In the data rows, 50 means zero.
Here are some numbered points:
[40 51 56 28 46 38 63 57 43 47 56 55] 0
[48 45 47 44 45 49 67 56 56 54 30 49] 1
[46 55 39 40 43 44 58 52 51 42 52 55] 2
[46 62 52 54 42 47 52 51 52 40 59 48] 3
[48 58 55 29 49 43 56 48 47 47 49 47] 4
[47 47 56 46 45 48 71 53 50 51 47 53] 5
[48 57 50 36 51 48 59 52 56 51 60 54] 6
[52 58 47 43 49 52 53 58 55 49 62 49] 7
[62 00 70 99 85 71 00 00 88 99 48 13] 8
[54 54 46 44 48 42 61 46 51 52 51 46] 9
[45 43 57 51 53 45 41 39 53 62 56 48] 10
[54 56 50 58 51 40 60 56 46 49 49 54] 11
[47 57 50 27 58 57 59 49 51 44 55 49] 12
[61 28 54 99 62 56 06 05 70 89 45 36] 13
[53 60 54 51 45 53 58 46 57 49 61 50] 14
[47 51 48 42 46 48 55 45 45 45 64 52] 15
[51 66 54 39 42 53 70 55 55 41 64 53] 16
[52 54 55 41 54 50 69 55 47 42 55 56] 17
[43 70 43 39 52 49 68 58 43 44 57 56] 18
[52 53 51 36 52 51 56 60 48 51 52 57] 19
[50 52 51 42 54 41 55 47 49 51 49 46] 20
[39 57 50 44 48 48 58 49 47 55 58 58] 21
[53 54 55 40 55 51 70 55 48 41 57 56] 22
Which five points above are nearest to each new point by angle? Their numbers follow each, nearest first.
[47 43 46 44 45 47 68 56 56 53 24 48] -> 1 5 9 20 2
[54 59 54 29 51 48 62 70 45 45 46 56] -> 19 17 0 22 18
[47 49 48 43 47 48 56 46 45 46 62 51] -> 15 0 21 6 2
[47 62 51 50 43 47 54 52 49 41 59 50] -> 3 16 18 14 15
[48 58 47 37 57 58 52 50 48 41 61 56] -> 12 6 18 15 7
[48 58 48 34 52 47 59 52 55 52 61 55] -> 6 12 7 16 19
[47 60 52 54 43 47 53 52 51 41 58 49] -> 3 16 14 18 7
[47 57 42 39 45 57 67 52 35 43 52 65] -> 18 17 22 2 19
[37 59 49 43 49 48 56 49 45 56 61 59] -> 21 18 6 15 0
[44 54 38 39 44 45 56 52 53 42 51 55] -> 2 18 6 0 15
[47 61 52 56 43 46 53 52 51 41 57 49] -> 3 14 16 18 11
[51 58 45 40 50 52 53 60 56 48 64 50] -> 7 6 16 19 18
[45 67 44 39 51 50 67 57 43 43 57 56] -> 18 16 17 22 2
